The rows of Z fall into several groups, which share some directions, and each row is roughly a mix of its group's hidden directions.
Z, 95 rows:
[[ -7  14   2  -6  17  26   0   4  26  10   7 -19  -8  11   5   2]
 [ -7  -2 -14  -4   3  -8  14  -2 -36 -13   9   4   4   5  18 -14]
 [  7   1 -14  -7 -26  11  -4  -8 -26 -16  14   8   1   2   6 -16]
 [-13   4   0 -21  32   7  10   3  -4  10   8 -13   1  12  18  -9]
 [-11  11  -8  15   8   7  -9   2  26  18  -2  -4 -20  15  -5  16]
 [ 16 -19  11   7 -13 -21  -1   1 -10 -10 -17   6   6 -13 -23   8]
 [-20  -6   9  -8  22   5  18   0  -1 -19  -1  11   6 -14  22  -7]
 [-10  -4  14 -25  12   6   5  -5  11 -16  -8   3  14 -29  -1  -4]
 [ 20  11 -10  16 -30  -7 -14   1  -5  20   9  -6   1   8  -6  -2]
 [ 12  -6  -9  -5 -20   1   4  -4 -35 -21   8   2   6   1   2 -15]
 [ -1  24 -20  18 -31   3  -2  -4   8  -5  11   3   6   3   8  -5]
 [ 10  24 -15  11 -16   9  -7   3  14  11   8 -22  -1  18  -9   2]
 [-18  15  -1   2  24   3   2   4  28  19   1  -3  -5  13  12   6]
 [  7  22  -9 -14  -7   7 -19   0  27   8   2   3  17   8 -15  -8]
 [ -9 -15  11 -17   8  -7   8  -5  -7 -24 -12  14  11 -26  -2  -3]
 [ 12  16  -3   0 -34  -9   5  -5   1  -8   5 -14  23 -12  -1  -8]
 [ 15  -7   4  10  18 -13  11  17 -20   4   4   1  11  25   9 -10]
 [  3  18 -15 -18  12   6   5   6  -9   0  13 -13  18  20   7 -20]
 [ 12 -11   1  -4  -8 -10  14   2 -32 -25   0   0  15  -4   1 -13]
 [ 24   1   0  19 -34  -3 -15   2  -6  11   6   8   3  -6  -4  -4]
 [-16  -3   5  13  26 -18   4   5  20  13 -12  14  -4  10   4  13]
 [ 13 -11   2  -9 -12  21 -24  -3  -2  -6  -3   9  -9 -17 -24   0]
 [ 13  -1   6   5 -31   5 -15  -7  11  -1  -6   0  -2 -23 -20   9]
 [  4  -8   4  22 -19  15 -14  -2  13  -4  -6  13 -19 -12 -13  15]
 [ 20  17  -3   5 -29  -1  -1   1  11   0   3 -23  15   3 -14  -1]
 [ -5  -9   6  16  26   9   0  10  12   9  -3   7 -20  24   3  12]
 [ -8  20 -12  -3  -8 -11  21  -3  -8  -9  10 -14  21   0  20 -13]
 [-17   0  11  -6  34  12   0   4  22  14  -2   1  -9  -1  10   6]
 [ -9   3 -11   6  -1   8  19   0 -24 -17  15  -2  -2   7  27 -12]
 [ 15  -6 -12   2 -29 -17  -9  -7 -23  -3  -2   4  -3  11 -17   1]
 [ 17 -10   4   6 -30  -3 -16  -6  -1  -3  -8   6  -4 -16 -24   8]
 [ -6   9  -4  -8  -5  17 -17  -8  27  12  -3 -10 -17  -3 -17  14]
 [-16  -3   2 -25  28  13  14  -1  -8 -14   3  -5   2  -3  14 -10]
 [ -4  10   3   6  10  -3  -7   3  32  25  -5 -12  -8  13  -8  15]
 [ -5 -17   7   5   7  14 -13  -3   9   7  -9   5 -33   0 -13  20]
 [ 16  -7   2  14 -30 -14  -7  -2 -17  -3   1  18   9 -17   0  -6]
 [ 18  -9  -1  10 -17   8  13   5 -26 -27   4 -11   3   1  -4  -6]
 [ -2  -2   9   5  23  -2 -10   7  27  22 -10   3 -10  13 -11  14]
 [-22  10   2  -1  27   7  -1   2  27  15   1   8  -5   5  16   4]
 [-11 -16  12   7  21 -10   9   5  -9  -4  -3  29   3  -8  21  -5]
 [ -2  -5  -4   6 -22 -23   9  -8 -16 -21  -7  13  13 -19   1  -2]
 [ 23  13   2  -9  -3  -1 -17   9  18  14   1  -4  22   9 -18  -9]
 [-20   3  -6   5  34  -4  10   7   2   8   2   8  -6  21  18   1]
 [ -2 -15   4  12   2 -14  12   3 -23 -17  -1  26   8  -8  17  -8]
 [ 15   9  -4  29 -37   0  -7   0   7   2   4   1  -1  -1  -4   5]
 [ 12  -4  -6  18 -22  17 -20   0   5   0  -1   6 -20   3 -20  10]
 [ 19  -9   1  19 -16 -11   8   8 -27 -14   4  10  11   5   6 -11]
 [-21  -7   8  -9  30  13  15   1  14 -19  -8   2  -7   0   6   6]
 [-10  -6   9  -3   9  18   8   2  -5 -20   5  16   7 -26  20 -12]
 [ 11  23 -12   0 -26  10   3  -1  -1  -5  15 -21  14   4   4 -13]
 [ -5   6   1   3   4   8 -17  -1  32  19  -7  -2 -16   2 -16  17]
 [ 12 -13  -6  23 -22  -7   1   1 -28 -11   3  14  -8   6   2  -1]
 [ 19   1  11 -15   7   3  15   9  -8  -9   3 -30  19   7  -5 -11]
 [ 23   0  -3   2 -32   1 -17  -4  -3   2  -2  -8  -2  -3 -26   4]
 [-20  -3  10   8  31   9   5   6  22   4  -5  12  -8  -5  14   8]
 [-15  -8   8 -28  25  12  10  -4   3 -21  -8  -4   2 -11  -3  -1]
 [ -3 -15   7  -3  -6  13 -19  -8  10  -4 -10  20 -18 -20 -16  11]
 [-20   1  -2  -5  30 -14  13   3  -7   8   2  10   7   4  26  -7]
 [ 18   5 -13  -6 -32  -1  -5  -7 -24  -4   9 -14   3   5 -10  -8]
 [ -2 -18   5  25  -7 -13   0   1  -4 -13 -15  22  -7 -17  -8  14]
 [ 20  14  -7 -19 -17  14 -12  -1   1  -1   8 -18  12   6 -17 -12]
 [ 19   0  -3 -10 -31  16  -9  -7 -10 -11   5 -16  -3  -3 -18  -3]
 [  5 -19  -2  18  -8 -11   6   2 -32 -14   0  21  -6   4   7  -3]
 [-10  10  -2  -3  28 -15  16   8   3  12   3  -8  12  21  18  -5]
 [ 13 -17   7  11 -22  -3  -4  -1 -17 -18  -4  23   3 -18  -4  -3]
 [-15  -9  -5  -4  10 -16  18  -3 -27 -17   0  12   6  -3  18  -8]
 [-16   6   3   1  32   5   4   6  22  16   0  -2  -9  17  11   7]
 [ 13   9   2   7 -19   6 -17  -1  24  15  -3 -13  -5  -1 -22  13]
 [-16  -6   2 -18  21  -6  21  -3 -21 -10   3  -4   6  -4  21 -10]
 [ -3  15  -3  27  -3 -10   1   5  26  20  -2  -9  -5  13   0  15]
 [  9 -13  -4  14 -19   3   5   0 -32 -23   5  11  -4  -5   5  -7]
 [ 12  -1 -13  -6 -25  12  -4  -7 -31  -9  14 -10  -7   3   0 -10]
 [ 19  -1  -8  11 -37  -1 -10  -5 -11  -4   0  -9  -6   0 -19   5]
 [ -8  28 -15  16 -13  10  -3  -1  25  12  10  -8  -4   8   8   3]
 [  3   5 -22  18 -28   1   2  -4 -25 -11  10  -3 -10   7   4  -2]
 [ -6   6 -12   5  15 -19  22   6 -19  -4   4 -12   8  23  13  -5]
 [ 14  -6   1 -13 -12  13   7   0 -29 -20  10 -11   9 -10   3 -17]
 [  9  13 -10  25 -38  -7   0  -2  -4  -1   9   1   6  -4   8  -3]
 [-11   0   2   7  32 -13  11   9   7  14  -2   4  -2  25  14   4]
 [ -2   6  -1   4 -12  13 -20  -6  27  11  -6  -3 -16  -9 -19  16]
 [ -3  -3   3  25   4  -4  -9   5  23  16  -8  12 -18  14  -6  19]
 [  8   2  -2  -5 -25 -25  -7  -9  -4   0  -9   4  18 -22 -16   0]
 [-10  12   9  -7  29  -7  11   8  25  13  -3 -10  16   2   9   0]
 [  6  -6  -5  -8 -17 -19   3  -6 -29 -14  -1  12  17 -16   0 -12]
 [ -7  -5  11  -8  37   2   4   8  15  13  -5  -5  -7  21   1   6]
 [ 10   6  -6 -16 -28  21 -14 -11   3  -8   4 -14  -5  -7 -19   0]
 [  4  27  -7  10 -22   7  -5  -1  24  13   9 -18   6  -2   2   1]
 [  3  11  -3  22 -10 -19  -3   3  28   7 -11   6   5  14 -13  13]
 [ 22 -11   1  -1 -30  -4 -13  -5 -18  -8  -3   4   3 -12 -20  -3]
 [ 15   7   0   5 -35   1 -14  -4  11  -5  -2   5  11 -18 -16  -1]
 [  5  -6  10 -20  14 -18 -17   0   8  22 -12   6  11 -11 -18   2]
 [ -7  33 -20  -3 -12   2   1  -3  18   3  10 -13  15   7   5  -7]
 [  3  -9   2 -21 -13   0   3 -10 -14 -27  -7  -1  10 -24 -13  -5]
 [ 14  12  -1  22 -25   8  -6   4  24   0  -1 -11  -3   7 -16  11]
 [ 20  -7   3  -8 -16  -9 -21  -3   2   9 -10  -3   1  -6 -33   7]]

One row of each group comes first, with its name. Which group is each row after those in?
[-10  12  -7  -5  23 -13  18   7  -5   3   7  -6  16  19  21 -12] -> A
[  3  28 -13   3 -15   3  -5  -1  16  20  10 -24   4   9   1   0] -> T
[  5  20  -9  22 -31  13  -8  -2  20   1   6  -6  -2  -6  -3   5] -> W

[ -9 -15   8 -30  20   1   6  -5  -8 -20 -11   2   5 -15  -8  -2] -> T
[ 19  -4  15 -24 -15  15  -9  -3  -2  -7   2  -8  13 -21 -11 -11] -> W
[-10  -1   3 -21  11 -11  22  -4 -18 -10   4 -11  15  -5  20 -13] -> A
[ 16 -14  -7  17 -25 -12  -5  -1 -25  -9  -3   9  -8   7 -13   4] -> T
[  5 -13  -3  -8 -18 -10  -5  -9 -28 -15  -1  21   6 -16  -1 -10] -> W
[ 18 -12   9  -4   0   5 -21   3  10  11 -10  -1 -11   6 -32  11] -> T
[-20  -4  -4  -7  -5  15 -11 -13   6 -11  -5  15 -15 -31  -3   7] -> A
[  3   7  -5 -27 -21  14  -8 -13  -3 -15   4  -5  10 -21  -9 -11] -> A
[  4  -9   3   4 -14  24 -23  -6  10   5   0   9 -27  -2 -13  11] -> W
